128 stands for zero in the data rows.
In the table below, every row is followed by its label. The labels come from one hidden rule.
[144  99 113 117 110 123 133 166 174 122 149 105 158  87 131 155 137 160
 150 152 146 117 168 143 140 168 137 157 129 132 129 117  97  79 145 152
 113 160 149 129 126  97 156 106 101 139 152  88] 1
[136 135 164 140 176  88 127  96 116  89 143 102 144 135  99  89 109 148
 121 149 151 150 108 170 117 137 163 143 141 171  88 113 185 134  85 115
 189 138 138  89 116 121 150 158 161 161 131 116] 0
[126 145 173 157 170  85 119  97 113  90 164 113 146 144 103  74 111 141
 109 136 150 138  94 157 123 145 170 137 157 171  98 114 176 133  81 101
 196 125 123  87 123 123 157 166 156 149 126 122] 2
[102 150  83 129  84 193 150 165  95 186  59 155  91 138 173 155 161  73
 137 100  66 133 124  87 100  88  74 108 110  73 164 176 113 181 175 121
  88  99 101 149 169 163  76  90 105 125 135 152] 1
[ 97 154 108 113 113 170 127 148 111 167  69 162  91 150 150 154 149  92
 117  99 101 153 112 106 126  90 102  97 116  94 168 159 132 173 163 119
  94  99 105 159 167 161  94 112 113 111 130 143] 1
[115 141  84 127  84 190 153 163 105 184  64 151  89 134 175 155 155  73
 143 109  72 131 130  91 102 100  71 112 103  72 161 177 117 189 177 111
  85 107 111 156 166 161  83  87 118 132 130 144] 1
[ 72 184 178 121 156  99  56  79 119 121 153 186 106 189 112  98  97 113
  62  75 157 136  68 108 169  93 164  70 161 142 162 107 153 142 110  93
 139  76  71 159 162 179 168 177 110  76 133 153] 0
[158 100 124 113 132 111 156 131 154 106 134  92 136 100 101 144 120 169
 145 159 151 130 153 159 128 143 137 155 130 143 103 112 129  93 128 176
 126 167 167 105  96  92 134 122 127 147 144 114] 1
[127 139 176 146 177  87 108  83 117  88 161 121 151 149  93  72 118 136
 103 141 149 136  99 158 117 141 168 134 155 174  91 112 183 139  69  97
 196 121 125  90 112 123 156 168 177 158 124 131] 2
[166  87 125 100 152 114 154 118 153  99 131  98 130 101  87 148 124 171
 146 167 152 137 155 176 121 130 139 155 122 155  88 108 139  98 123 189
 128 170 177 108  83  89 118 124 146 147 133 119] 1
[123 129  99 136  96 166 140 151 111 162 102 136 124 125 167 144 148  90
 144 118  94 120 131 100 106 123  89 125 105  95 146 152 105 156 156 106
 106 116 121 145 146 141  99 100 123 131 121 135] 1
[170  90 124 109 145 111 157 123 155  97 133  94 123 102  91 151 119 173
 144 165 147 134 154 177 122 135 137 155 118 152  91 105 135  98 123 190
 130 171 175 104  84  89 119 125 145 147 133 117] 1
[152  94 113 112 115 128 130 166 180 127 154 108 155  90 134 151 142 156
 148 153 141 113 166 148 145 164 137 155 128 133 130 120 101  76 147 146
 113 155 151 133 127  98 154 105 104 142 142  87] 1
[ 72 193 167 116 144 119  52  86 119 148 122 197  81 197 121 118  94 111
  58  52 145 142  73  87 185  56 150  51 147 123 185 121 138 134 126 111
 101  62  69 176 165 192 140 177  87  35 126 165] 1
[117 150 176 159 171  83 110  85 119  94 170 120 143 151 105  64 103 132
  99 130 149 133  88 143 136 136 172 126 163 167 105 109 177 132  79  88
 194 114 113  94 118 134 166 172 154 143 119 132] 2
[119 143 175 145 184  89 110  87 111  88 155 116 147 147  97  71 113 137
 106 142 149 149  93 157 126 144 178 133 153 177  94 114 195 140  76  95
 195 122 128  92 120 126 164 167 159 156 129 129] 2
[143 110  84 156  75 170 153 166 113 169 108 127 156 101 187 156 159  95
 177 133  86 106 157  96  98 158  76 149  93  83 141 152  86 152 149  95
 104 132 122 151 141 128 103  80 134 144 118 121] 2
[120 132 100 141  95 161 142 147 117 166  95 139 113 128 162 141 139  96
 135 114  93 123 129  93 115 111  95 123 118  92 149 158 118 153 152 103
 108 113 113 142 153 142 105 103 111 119 122 133] 0
[136 122 147 144 157 102 131 104 120  95 147 114 141 131 103 102 124 141
 128 145 135 134 121 154 119 145 146 142 135 163  98 111 151 123  92 134
 170 138 144 100  99 111 132 150 164 146 120 125] 1
[121 135  96 132 102 167 142 153 116 163  87 132 125 122 160 152 147  97
 144 120 100 130 139 104 114 130  91 126 110  92 146 156 116 163 156 116
 105 123 120 149 160 137 101  99 115 131 131 135] 0
[134 133 164 145 171  88 129  90 116  88 156 104 144 136  96  81 111 145
 116 147 147 141 107 164 115 144 161 142 146 170  83 111 172 133  83 114
 188 135 138  83 110 114 145 163 166 154 119 123] 0
[113 139  82 129  83 190 155 164  99 181  65 145 100 131 174 158 159  74
 145 109  73 127 132  94  95 102  71 114 104  72 162 175 112 182 176 108
  90 107 111 153 162 155  77  87 117 134 127 141] 1
[146 118 134 121 150 113 141 129 134 102 133 103 136 117 105 118 123 149
 134 151 149 132 133 150 124 143 142 144 130 147  98 118 144 117 105 147
 153 155 154 103 117 106 133 135 139 155 135 123] 1
[169  92 127 119 137 111 156 121 137  96 130  88 125 102  89 133 118 181
 145 159 152 137 152 165 121 130 139 155 122 154  85 105 128  88 123 189
 128 170 177  96  75  89 121 129 139 145 130 119] 1
[145  95 111 116 108 126 133 171 173 122 152 107 153  91 133 150 139 151
 148 153 139 112 168 143 149 166 135 156 130 130 132 117  99  80 143 142
 113 159 153 131 129  95 156 107 106 137 140  92] 1
[165  89 127 110 143 112 156 118 146  94 143  98 128 106  89 137 123 173
 146 164 141 127 155 170 116 136 138 154 120 154  88 105 126  90 122 194
 129 168 172 103  71  91 118 129 154 148 123 122] 1
[147 110 139 129 141 110 141 122 133 107 152 107 134 120 109 114 120 152
 135 149 131 126 133 150 126 137 146 149 136 151 104 121 134 102 107 142
 151 143 147 100 103 111 139 135 145 140 122 124] 1
[ 61 193 161  94 150 129  69 103 117 145 105 197  74 192 113 133 104 109
  64  58 143 158  72  98 179  58 147  53 149 116 187 124 141 146 132 112
  95  71  80 181 180 189 132 169  82  40 135 173] 1
[141 110  88 138  78 170 155 174 124 167 104 123 147 100 175 158 152  97
 169 134  98 113 158  97 103 155  77 148 100  82 130 150  94 152 153  88
 106 135 128 148 150 126 108  82 129 144 123 129] 2
[148  97 112 118 113 120 135 163 173 123 157 102 162  86 133 148 130 154
 148 153 143 109 169 134 145 171 137 157 138 130 133 117  90  74 139 151
 113 160 149 124 118  94 154 108 101 139 144  92] 1
[154 114 152 129 178  94 154  93 106  79 131  89 140 120  80 101 114 162
 131 165 149 148 125 171 105 139 153 153 125 175  60 108 173 128  80 152
 185 161 168  79  89  97 122 154 174 166 126 124] 1
[118 131  98 148  93 163 139 154 111 161 100 136 120 123 163 138 144  96
 143 118  93 118 134  99 121 125  93 129 116  92 154 154 103 151 150 109
 107 117 118 143 144 137 101 103 121 132 119 134] 0
[111 135  97 139 101 168 132 152 110 160  90 140 119 130 162 143 149 106
 141 116  99 138 130 101 112 122  95 119 103 100 150 151 110 157 160 114
 104 111 117 142 142 142  94 105 121 134 123 133] 0
[169  91 128 120 138 104 160 114 145  95 136  87 128 105  91 132 111 180
 149 165 153 130 153 167 120 127 140 158 124 151  91 107 125  89 121 187
 130 169 173  95  68  93 122 131 145 145 131 123] 1
[121 135  74 145  68 192 163 168  92 185  65 140 112 119 188 157 159  77
 162 116  69 121 141  80  90 117  62 126  96  66 159 176 104 182 173 108
  86 113 114 152 162 153  82  77 111 137 129 137] 1
[ 97 149  94 126  93 181 146 160 100 179  61 152  87 140 166 154 151  90
 137 102  85 141 121  94 109  86  82 106 109  80 167 171 122 181 176 109
  88 103 110 156 166 167  87  96 111 123 127 140] 1
[171  89 124 104 141 108 156 123 156  99 136  95 127 103  93 144 123 169
 145 165 147 125 156 172 125 135 135 155 125 148  97 116 132  94 120 184
 122 170 173 105  83  87 126 124 142 145 135 120] 1
[140 115  81 168  73 168 161 167 108 169 109 124 151 101 191 141 152  90
 178 131  89  99 156  82  97 154  70 150  95  79 141 156  79 153 153  94
 105 131 119 143 133 131  98  84 131 147 111 127] 2
[140 115  81 156  75 171 163 163 114 169  98 121 156  96 185 150 153  99
 169 136  94 116 163  82  95 155  76 151  97  79 130 153  88 155 150  97
 105 134 124 141 140 123 101  77 118 148 127 130] 2
[122 129  99 129 101 168 136 152 116 161  97 143 125 126 160 152 153  91
 144 117  96 125 134 106 111 125  95 123 109  93 149 153 110 158 157 110
 105 117 118 146 152 142  99 102 132 137 123 133] 0
[142 113  84 162  68 164 159 167 115 168 110 121 153 101 189 147 151  94
 174 130  86 104 159  87 104 156  78 152  97  79 142 152  79 148 151  98
 110 129 122 141 137 127 102  84 128 141 120 127] 2
[126 143 175 159 175  84 109  82 103  83 173 113 153 148 106  61 109 132
 107 140 147 129  95 150 112 150 168 133 144 176  94 104 173 135  70 102
 205 121 124  87 104 124 156 173 171 151 115 131] 2
[ 92 175 179 140 157  90  70  83 118 110 162 166 125 176 112  80 100 123
  71  90 151 133  76 119 149 110 167  88 168 152 145 111 157 134  99  98
 154  84  80 136 151 163 171 174 114  93 137 137] 0
[156  96 118 123 123 117 135 145 162 117 153 106 142  96 118 145 136 155
 150 152 138 107 162 147 133 152 131 153 131 138 118 109 108  84 137 155
 123 157 149 121 100  99 136 115 129 142 124 101] 1
Here are more rows. What is the label of each one?
[129 145 175 153 175  85 117  91 111  90 159 113 148 146 102  68 110 138
 109 140 151 137  94 156 122 140 169 137 156 173  93 111 183 137  81  96
 196 123 122  87 125 126 160 168 159 147 125 116] ~ 2
[ 60 191 167 109 139 122  55  93 109 140 126 206  77 203 115 120 100 107
  62  51 139 142  68  87 178  60 150  48 146 123 191 117 134 137 123 112
  99  58  67 179 167 192 141 177  86  33 124 163] ~ 1
[120 128 102 138  95 160 144 147 117 162 103 136 121 123 162 146 146  96
 144 117  89 120 132  99 105 121  90 127 113  94 146 151 107 154 150 111
 106 115 116 143 144 144 100 102 122 127 122 130] ~ 1
[ 87 171 180 137 161  92  73  78 123 111 170 169 122 176 114  81 102 113
  73  92 149 126  75 112 157 107 170  88 164 149 152 115 158 133 100  85
 153  83  79 136 145 167 173 175 122  93 126 148] ~ 0
[106 148 106 127 111 162 131 137 109 164  97 146 103 143 152 140 141  88
 126 104  92 129 123  99 122 109  97 106 119  93 163 154 111 161 153 120
 102 106 110 143 150 156  95 115 120 121 118 156] ~ 1
[135 113  82 148  72 172 159 176 112 169 104 127 149 102 184 154 152  93
 175 133  92 105 157  86  94 160  68 149  94  78 135 156  84 163 150  95
 102 132 127 147 151 127 104  78 126 145 122 127] ~ 2
[121 149 174 150 172  84 116  90 103  86 150 109 155 146 103  64 110 149
 107 139 159 141  98 148 123 144 173 134 154 176  94 115 182 140  75  99
 202 123 122  85 116 123 159 170 156 148 129 127] ~ 2
[121 131  97 128 104 165 142 155 118 163  91 133 118 122 163 150 148  96
 140 121  96 131 138 102 111 131  92 125 110  95 148 155 117 164 154 108
 105 120 122 149 149 137  97  98 117 135 127 130] ~ 0
[161  90 129 114 145 105 163 113 137  88 135  93 128 108  87 131 109 174
 149 165 144 132 151 169 113 133 136 155 122 157  84 107 130  95 113 187
 138 169 176  92  65  90 116 132 148 150 122 126] ~ 1
[145 121 145 145 155 104 132 107 122  98 143 104 144 124 104 105 116 153
 133 147 145 125 126 157 112 141 147 143 130 158  93 108 144 116 100 142
 166 143 146  96  94 111 123 146 163 155 123 118] ~ 1
[137 112  82 147  79 175 157 170 116 171  99 123 152  94 182 153 154  95
 169 136  91 112 158  84 104 158  74 152 106  79 133 154  91 157 147  88
 103 134 129 149 147 122 101  78 119 150 121 126] ~ 2
[ 86 178 177 135 166  93  73  80 134 120 161 168 113 174 116  83  96 115
  67  86 164 130  75 109 171 101 167  81 163 143 150 113 163 137 107  90
 150  84  77 147 153 169 171 174 106  92 133 154] ~ 0
[ 84 174 179 131 163  96  67  89 126 110 160 169 123 177 113  88 106 121
  74  92 156 135  73 121 168 110 167  87 171 148 149 118 160 135  97  88
 152  86  83 144 143 167 171 175 125  99 127 149] ~ 0
[111 142  83 134  84 188 159 162 102 184  70 141  99 130 179 158 152  69
 144 110  73 127 134  93 105 105  75 117 102  72 159 175 114 180 176 111
  92 111 109 147 164 158  90  86 116 129 131 147] ~ 1
[ 73 181 179 121 157 100  62  88 121 117 157 182 113 186 110  91 102 118
  67  79 154 136  71 112 168 104 163  74 165 145 156 114 152 140 101  93
 142  75  73 152 158 173 173 178 112  76 134 156] ~ 0
[122 145 175 150 177  85 112  87 111  84 167 115 151 147 104  70 117 138
 109 139 146 138  93 155 115 145 165 134 156 174  97 110 181 140  78 100
 197 123 122  94 114 127 156 170 164 150 121 126] ~ 2
[174  92 129 104 161 109 157 111 141  90 126  94 132 107  80 139 124 173
 144 169 151 141 149 180 114 135 142 154 115 159  78 110 150 108 108 184
 140 175 180 100  80  87 113 132 160 155 131 114] ~ 1
[148 119 152 135 153  99 136 110 126 100 144 106 141 127 107 106 120 145
 127 147 139 131 118 159 125 139 152 145 135 158  93 116 160 118 100 129
 170 142 147  99 110 115 141 147 162 146 122 122] ~ 0
